One vector is turned by the same rotation once a tick. Each row is the vector after some number of ticks, and that number follows the row.
The counts run from 0 to 554.
10.9  -17.9  -21.5  12.2  10.5  0.4  -6.9  -12.1  -8.1  -32.2  -16.1  -30.7  -12.3  2.8  -2.6  0.8  2.4  11.4  -3.0  24.5  -3.5  -21.7  -21.3  -16.1  0.8  -38.5  6.3  8.4  0.3  4.5  -29.7  20.1  13.9  10.1  -2.7  5.5  33.2  27.7  9.3  -2.1  -16.7  -41.1  10.0  6.5  -26.3  -27.2  7.3  -7.2  -0.3  -23.1  -2.0  25.6  -13.2  9.4  -11.0  -1.2 -> 199
10.5  3.9  -17.0  -12.2  -8.5  9.5  -0.9  -2.9  -25.5  -1.5  -1.5  -1.7  -18.5  -19.9  29.1  -27.4  4.0  11.5  -18.4  -1.1  21.5  35.0  11.8  -14.9  25.6  -41.8  13.5  22.6  -5.2  14.6  -20.5  -8.8  -8.5  20.1  -23.2  8.1  16.9  24.2  11.6  35.4  0.0  16.8  5.2  19.3  -6.4  -21.1  -4.8  -25.4  -4.9  -11.2  -20.8  10.5  15.3  19.0  -15.6  -1.6 -> 458
7.8  -10.9  -35.1  -3.2  16.8  -4.9  -6.5  3.2  -5.6  -24.8  -16.4  -28.3  0.0  3.9  1.1  17.9  -3.0  8.7  8.6  33.8  1.0  -26.6  -8.7  -9.6  -1.9  -23.4  11.0  9.7  2.7  8.2  -28.9  6.9  19.4  7.4  -14.6  -6.3  13.4  26.2  -7.7  13.7  -29.4  -28.2  18.1  -4.8  -22.0  -35.4  33.8  -10.8  -7.9  2.6  -7.1  32.8  -6.0  10.4  -9.0  16.7 -> 262
11.1  4.2  -36.4  -15.4  -5.0  4.0  13.7  -27.2  -22.4  -17.3  4.6  -4.8  -23.5  -3.3  25.0  -16.4  1.9  23.4  -27.2  0.7  27.6  11.7  -14.2  -20.1  -8.4  -27.3  7.7  28.2  -7.5  22.3  -33.0  15.8  -15.6  23.5  -9.1  20.4  25.0  31.0  -5.0  16.9  -22.5  -10.0  1.9  13.1  -26.0  -8.0  -5.8  -18.4  -5.5  -21.4  -20.5  11.3  -1.3  7.8  -0.9  -3.2 -> 523
-0.1  -9.5  -21.6  18.8  -5.9  14.8  -9.8  -38.5  -9.7  8.0  -8.6  -13.8  -16.6  -21.6  2.0  -2.1  -13.2  23.5  -11.5  9.1  10.8  7.6  -26.7  -3.1  -15.2  -37.0  2.9  11.5  -3.9  -16.5  -11.2  1.6  -2.8  22.4  10.1  33.9  10.5  24.8  -7.4  30.5  -13.0  -10.0  -2.9  13.5  -27.3  11.8  -11.4  -4.0  -12.2  -39.7  -19.5  45.8  6.1  7.8  -23.4  -6.3 -> 312
20.7  -8.4  -44.4  5.6  -15.5  8.3  34.5  -32.3  -16.5  -5.8  -8.2  -33.8  -19.0  -6.6  5.3  -5.0  1.6  35.2  -22.5  10.7  14.8  23.0  12.5  13.8  -18.2  -17.8  -3.9  9.3  -9.6  -9.7  -20.7  7.5  -7.7  -4.9  14.5  12.3  5.0  31.1  -6.1  14.4  -3.7  -4.9  -4.5  31.1  0.4  -18.8  9.3  -22.5  15.6  -7.1  7.3  29.0  -7.7  -15.8  -2.6  -8.2 -> 162
8.6  -12.6  -25.5  19.5  -30.0  12.9  -3.6  -36.4  -11.1  -11.9  -8.2  -31.5  -7.8  -8.0  -7.2  -6.1  2.6  32.0  -13.1  20.2  6.8  23.8  -1.2  20.4  -14.9  -31.9  1.7  6.7  -0.4  -15.5  -10.6  -8.8  0.5  7.2  20.9  17.5  5.7  15.5  5.6  38.0  -6.7  -16.5  16.2  28.8  1.0  3.8  -3.7  -23.5  9.5  -35.1  5.5  32.8  6.1  -21.7  -10.5  -0.6 -> 495
7.4  -12.1  -10.5  -0.9  26.4  10.0  -14.3  -9.2  25.2  -27.7  -32.8  -5.6  10.5  -2.9  -10.9  12.2  8.3  17.2  -4.2  31.9  8.4  22.0  -4.1  3.6  12.5  -34.6  14.0  10.3  1.5  -2.8  -24.7  4.6  16.4  10.9  13.2  1.1  -4.2  17.2  3.2  37.8  -30.5  -37.6  36.2  27.7  11.6  -1.1  14.3  -6.3  1.1  -38.4  -9.5  12.5  8.7  1.8  -6.1  8.2 -> 356
16.6  6.9  -17.8  3.8  2.6  23.3  13.3  0.7  -9.1  -22.8  -4.9  7.4  -14.8  -14.1  18.0  -21.7  14.2  23.8  -28.3  12.2  26.0  32.7  -0.4  -11.8  26.1  -23.5  14.7  29.7  -10.2  17.9  -39.7  9.5  -6.0  -8.7  -7.9  -2.7  12.4  36.2  10.1  26.0  -6.5  -4.8  -1.1  33.1  -3.3  -19.4  1.5  -27.6  0.8  -22.1  -7.8  -8.3  -12.6  1.3  7.1  -10.9 -> 274
25.4  -6.6  -22.3  -7.3  32.3  19.6  35.3  -1.3  2.3  -7.5  -9.0  -6.9  -4.2  -21.3  21.7  -3.7  16.8  24.3  -17.7  26.5  3.0  28.1  16.3  -5.2  32.6  -15.1  0.3  19.6  -16.1  -5.6  -42.7  3.8  6.4  -16.3  -5.4  -10.5  -2.7  31.7  -5.4  12.6  -10.8  9.9  -2.4  26.6  5.9  -25.8  18.8  -25.8  -9.5  -17.7  -13.5  22.2  -4.2  17.8  4.2  -6.0 -> 481
7.3  -10.1  -56.0  -24.3  18.6  -11.4  10.4  -15.3  5.0  0.2  -5.0  -27.2  -14.7  -1.4  26.6  10.4  -12.3  22.9  -2.4  11.9  23.7  4.1  3.8  -1.6  -15.7  -25.1  3.4  4.7  -4.9  8.5  -15.4  21.2  0.7  30.7  4.7  21.5  4.7  14.7  -13.7  17.2  -29.2  -0.1  22.5  13.2  -4.3  -13.0  21.6  4.7  -2.5  7.2  -14.6  34.9  24.1  16.4  -2.0  12.8 -> 438
22.9  -14.4  -33.2  26.6  -1.9  12.3  -40.2  13.0  -7.2  19.5  -4.3  -8.8  -13.7  -31.1  24.2  -2.3  -4.1  33.5  -0.2  7.0  14.3  12.1  -4.8  -2.7  18.0  -12.6  26.9  9.0  0.9  -13.3  -19.5  -4.5  2.3  3.6  -3.4  -1.4  5.3  19.5  2.8  24.4  -14.1  -9.9  15.7  -10.7  -12.1  -24.7  1.9  -24.0  -33.9  -19.8  -16.0  14.7  17.0  30.2  -25.3  10.5 -> 399
18.0  -17.7  -15.7  -17.4  5.1  3.1  -2.0  -15.8  5.9  -38.3  -25.8  -7.9  3.0  -4.3  -6.4  13.6  7.8  11.8  1.3  32.1  18.4  11.1  17.0  -1.1  1.0  -33.7  1.5  11.5  6.9  -5.5  -19.2  -0.4  13.9  21.5  13.9  -1.1  3.3  26.9  -1.7  35.4  -5.8  -30.5  16.0  27.7  15.3  -21.3  25.9  -18.8  18.2  -7.5  1.6  37.0  4.9  4.7  -33.7  2.0 -> 351
-5.5  -13.3  -44.8  13.5  -2.5  -7.0  32.2  -0.4  -5.6  6.6  -14.8  -39.6  -17.8  -21.2  23.8  -4.7  -3.2  30.4  -15.8  2.7  20.7  22.6  0.1  20.4  5.0  -31.5  29.9  13.1  -6.4  5.3  -10.1  13.2  -11.7  0.2  -14.6  19.3  8.3  4.8  -11.8  21.4  -7.6  25.1  20.7  20.4  7.2  -36.4  6.5  -10.1  -8.3  14.7  -9.2  -1.9  6.7  17.4  11.7  4.1 -> 367
-9.2  -0.7  -8.1  -10.3  -3.4  19.1  0.3  0.9  -33.6  -10.8  -0.7  -23.9  -2.7  -18.3  17.8  -15.2  15.2  4.5  -8.8  21.9  1.8  24.9  13.0  8.7  39.5  -42.5  16.8  21.5  -7.4  -5.7  -9.8  -19.2  17.4  10.7  -33.7  -8.8  3.5  27.5  7.2  37.2  3.0  12.4  12.3  13.4  -6.6  -25.8  11.8  -26.2  -19.0  -3.4  -19.5  33.5  5.3  8.9  -6.2  10.6 -> 391
13.8  -40.7  -25.3  26.1  -2.2  -5.6  -17.0  0.8  14.5  -11.6  -28.4  -29.0  -8.1  -21.5  1.3  -0.4  0.8  16.3  5.5  20.4  16.2  12.5  12.3  13.8  -2.0  -36.7  7.4  -2.1  4.8  -20.6  -5.0  0.6  15.8  24.4  24.2  0.7  13.4  16.2  6.6  24.0  1.1  -32.8  24.5  24.7  26.4  -30.1  8.1  -10.5  12.6  -20.5  5.4  20.4  16.9  10.1  -34.2  8.1 -> 287
24.2  -8.9  -29.0  11.0  33.8  27.8  -7.4  4.2  27.8  -4.9  -21.0  -7.5  5.9  -5.7  -4.2  16.6  3.0  25.9  -12.5  33.8  -1.4  12.6  -7.2  -2.3  18.8  -15.7  4.9  9.1  -1.4  -9.0  -33.6  16.8  9.2  -22.3  2.6  -11.5  -7.6  32.2  -13.1  27.0  -34.2  -27.5  18.9  22.6  -2.9  -19.7  26.8  -12.8  -6.6  -26.9  -2.9  9.9  -6.7  -6.6  4.9  0.2 -> 86
-15.5  -15.0  -45.7  15.0  -0.9  -3.1  30.6  -12.2  -1.5  -6.5  -14.1  -42.0  -8.6  -9.1  18.1  1.0  3.0  36.5  -20.4  6.5  7.4  19.4  -12.3  15.4  4.7  -27.7  31.9  23.9  -15.7  9.6  -18.0  12.3  -9.2  -2.5  -10.8  22.4  11.1  0.5  -17.7  24.3  -15.4  20.3  27.7  25.2  5.1  -21.0  2.4  -2.9  -12.9  5.8  -9.7  -4.9  5.4  12.5  19.0  7.3 -> 366
-1.6  9.1  -26.9  16.3  19.6  15.0  8.3  8.7  -6.3  -18.8  -22.9  -23.4  -3.3  2.4  -9.8  -18.9  -16.7  -11.6  -5.1  22.7  8.9  6.9  -19.4  5.3  21.7  -64.7  18.2  11.2  3.9  -2.8  -20.0  16.1  13.5  -2.5  -21.0  3.7  21.9  26.8  17.4  10.3  -4.4  -22.2  2.3  26.7  -26.0  -26.6  8.9  -7.2  0.3  -25.5  -9.7  8.3  -25.6  -1.2  17.2  -1.4 -> 449
10.4  -20.8  -32.6  -16.1  -14.7  -4.7  1.9  -9.5  -24.2  -29.5  3.7  -33.7  -0.1  -10.0  13.4  11.3  19.8  33.8  -7.4  24.4  2.0  1.2  29.3  5.2  -1.6  -12.0  1.1  11.5  1.2  -1.4  -18.3  -6.8  19.9  16.7  -6.6  -16.4  4.2  22.9  -2.9  23.0  -13.7  -18.7  23.4  3.7  3.5  -33.5  27.1  -30.8  1.6  4.5  8.6  41.4  7.0  0.8  -20.4  21.9 -> 77
13.4  -6.8  -23.0  16.9  37.8  20.0  3.4  -5.3  25.8  -11.7  -26.0  -10.5  5.8  -8.9  -3.2  20.1  3.8  31.9  -14.4  36.1  3.3  10.7  -19.4  0.2  11.3  -6.4  12.9  20.0  -0.6  0.7  -34.5  18.3  4.4  -15.0  11.3  -0.4  -0.8  31.3  -21.5  27.0  -34.7  -25.8  15.2  17.7  -4.7  -7.4  20.3  -11.0  -16.3  -30.3  -2.5  -2.7  -11.7  3.0  6.1  2.9 -> 87
-5.4  -1.3  -0.7  6.4  19.7  24.9  -0.9  -14.4  -9.2  -10.1  -18.4  -7.4  0.1  -20.2  7.8  1.3  0.7  5.7  -6.1  24.6  -0.8  -3.5  -18.3  -11.8  30.8  -39.8  14.9  24.5  -2.2  -3.0  -17.8  -7.2  -1.1  3.3  -16.8  13.0  7.1  31.4  -15.9  30.9  -17.5  1.5  -8.9  7.4  -30.2  -17.5  11.7  -7.2  -25.6  -11.4  -17.0  46.4  -10.5  14.1  -21.4  2.1 -> 60
-5.3  -30.1  -15.1  1.8  -16.9  -18.7  18.4  -14.3  -9.7  -27.3  -16.0  -8.4  -7.9  -24.8  9.0  5.0  11.6  31.2  -14.0  2.7  33.0  -2.0  3.9  -5.5  1.8  -16.6  33.1  19.0  -0.3  15.2  -17.3  -1.9  -2.6  27.7  1.8  17.7  19.8  15.4  -6.9  24.4  1.3  -8.4  22.5  9.3  6.6  -28.1  -2.6  -19.9  2.5  -8.5  -13.8  15.9  8.2  42.8  -31.4  2.9 -> 281
21.0  -4.0  -37.1  -3.5  -16.3  14.3  -12.8  -0.5  -22.8  -16.4  6.7  -12.1  -5.5  -7.4  22.6  -9.4  16.6  42.3  -24.8  5.1  10.4  28.1  6.8  -6.6  17.2  -7.7  19.6  23.1  -6.6  22.5  -29.3  -1.5  -0.9  -2.9  -12.8  -3.2  6.5  22.7  4.3  37.6  -18.3  3.6  28.4  12.5  -8.2  -11.7  1.9  -38.4  -7.9  -11.4  -12.7  -7.7  9.7  -5.6  7.9  14.6 -> 5
-9.4  4.2  -15.7  15.3  2.6  21.4  19.5  1.9  -15.1  -7.3  -17.7  -18.7  -17.1  -13.7  15.8  -30.1  -0.6  -9.7  -18.0  17.4  23.3  20.5  -13.6  13.9  23.0  -58.8  11.7  24.4  2.1  7.7  -10.9  4.4  -5.5  11.0  -23.4  -1.4  26.1  30.4  16.3  28.5  -0.6  0.2  -8.9  27.1  -13.8  -17.2  -6.4  -11.6  -9.3  -15.5  -12.3  2.8  -11.3  -3.1  11.8  3.2 -> 453
9.1  -2.1  -28.1  9.9  16.8  3.0  8.5  -3.6  -22.3  -17.6  -13.3  -23.7  -6.3  5.8  -3.7  -21.9  -10.5  -2.7  -2.3  21.2  2.0  12.9  -6.6  -8.9  4.6  -54.8  -3.2  -1.9  -5.5  -13.1  -27.4  3.5  29.5  10.2  -2.9  11.7  23.0  22.4  29.6  -0.4  -0.5  -25.2  11.5  16.5  -26.3  -1.7  4.7  -14.6  4.6  -56.0  -13.6  31.7  -7.8  3.5  12.8  -3.2 -> 382
11.8  -6.0  -18.8  -11.2  34.0  13.8  37.6  -14.4  2.0  -12.8  -14.9  -5.0  1.5  -17.5  12.1  10.3  19.3  30.7  -18.0  26.0  2.1  18.4  2.4  -10.4  23.9  -2.8  9.0  24.9  -21.9  -2.5  -37.3  0.1  7.2  -14.7  -5.9  -1.4  -4.2  24.8  -19.9  16.5  -19.4  14.5  4.5  17.7  -1.9  -23.4  14.9  -21.0  -13.3  -21.3  -11.8  26.0  -6.9  23.9  3.1  -6.2 -> 482
-10.8  -10.2  -16.8  -9.5  -6.5  8.7  29.3  -15.0  -6.9  -34.2  -21.8  -14.4  8.6  -13.0  -9.1  -2.2  10.5  28.3  -0.8  8.4  13.1  33.2  4.5  -1.4  27.7  -36.3  34.9  22.4  -17.1  6.7  -18.1  -10.3  -7.0  -1.0  -14.2  19.6  2.8  5.0  -3.8  26.1  -2.8  14.4  32.4  26.9  5.9  -23.8  6.0  -19.9  9.4  -5.2  -12.3  12.2  -1.7  31.3  -13.2  -5.4 -> 32
7.1  -35.0  -13.6  17.1  -13.1  0.4  -13.0  -14.7  2.7  -19.6  -19.2  -26.0  3.6  -21.7  -1.4  10.2  14.4  48.8  -8.3  6.8  -3.3  10.0  -8.4  -8.8  23.3  -10.4  35.1  13.8  -11.5  -2.7  -19.4  -14.8  3.5  -4.7  -0.4  12.7  1.1  5.8  -12.3  24.3  -12.0  -1.9  36.9  -1.0  7.4  -25.7  2.3  -25.1  -16.5  -16.2  -12.6  17.4  13.2  33.1  -29.6  0.7 -> 217
22.2  3.7  -33.5  30.2  23.3  22.4  17.1  15.2  12.0  -1.8  -18.2  0.4  -2.9  -11.8  0.3  4.1  -4.1  30.8  -15.1  24.5  27.1  16.9  -11.6  8.7  17.7  -17.1  27.1  12.1  -3.6  -11.3  -26.7  18.0  1.0  -27.2  2.4  0.5  1.4  34.8  -1.7  17.7  -12.0  -18.6  11.4  26.6  -1.8  -14.5  2.5  -27.3  -8.8  -33.8  -3.5  -12.1  -17.2  9.4  18.4  -3.6 -> 89
6.3  -11.0  -22.0  5.9  0.9  27.2  14.2  -19.5  -2.0  -1.8  -25.3  -27.7  -6.0  -20.6  0.0  -1.1  -8.2  22.6  9.1  3.6  4.1  20.5  -9.6  -4.0  22.1  -46.8  18.5  8.0  -17.0  -21.6  -21.2  -6.5  -10.3  -11.1  -15.3  23.7  7.9  12.8  -17.8  20.6  3.8  17.4  5.1  16.3  -21.3  -27.5  11.2  -8.1  -1.4  4.6  -6.3  48.1  -9.5  21.3  -26.2  -16.9 -> 306
14.0  -34.5  -23.5  11.2  1.5  -3.1  -20.9  -14.2  13.3  -16.4  -22.2  -31.7  -8.2  -12.2  -5.7  2.0  16.2  21.4  0.4  24.1  2.3  17.5  6.5  9.2  0.7  -42.2  0.5  -4.1  0.5  -15.8  -14.5  3.6  16.4  19.3  22.8  -1.3  8.8  14.2  4.4  17.9  -6.0  -35.3  33.8  22.7  20.0  -21.7  8.2  -0.9  10.6  -20.2  1.0  28.4  19.8  -7.6  -28.9  7.8 -> 288
24.7  -2.3  -31.5  17.5  15.2  39.2  -31.1  10.8  3.7  -0.4  -13.9  -10.0  -5.4  -16.1  9.4  3.5  1.1  32.7  -7.0  25.3  -0.6  15.1  -6.5  -9.3  24.3  -17.3  10.8  13.6  -5.8  -6.1  -31.2  1.2  -1.9  -20.8  -6.5  -6.2  0.0  38.6  -8.7  36.2  -27.3  -11.0  8.7  7.6  -22.2  -23.4  17.5  -21.7  -21.1  -13.7  -4.4  10.4  -2.0  -5.2  -16.9  -0.1 -> 333
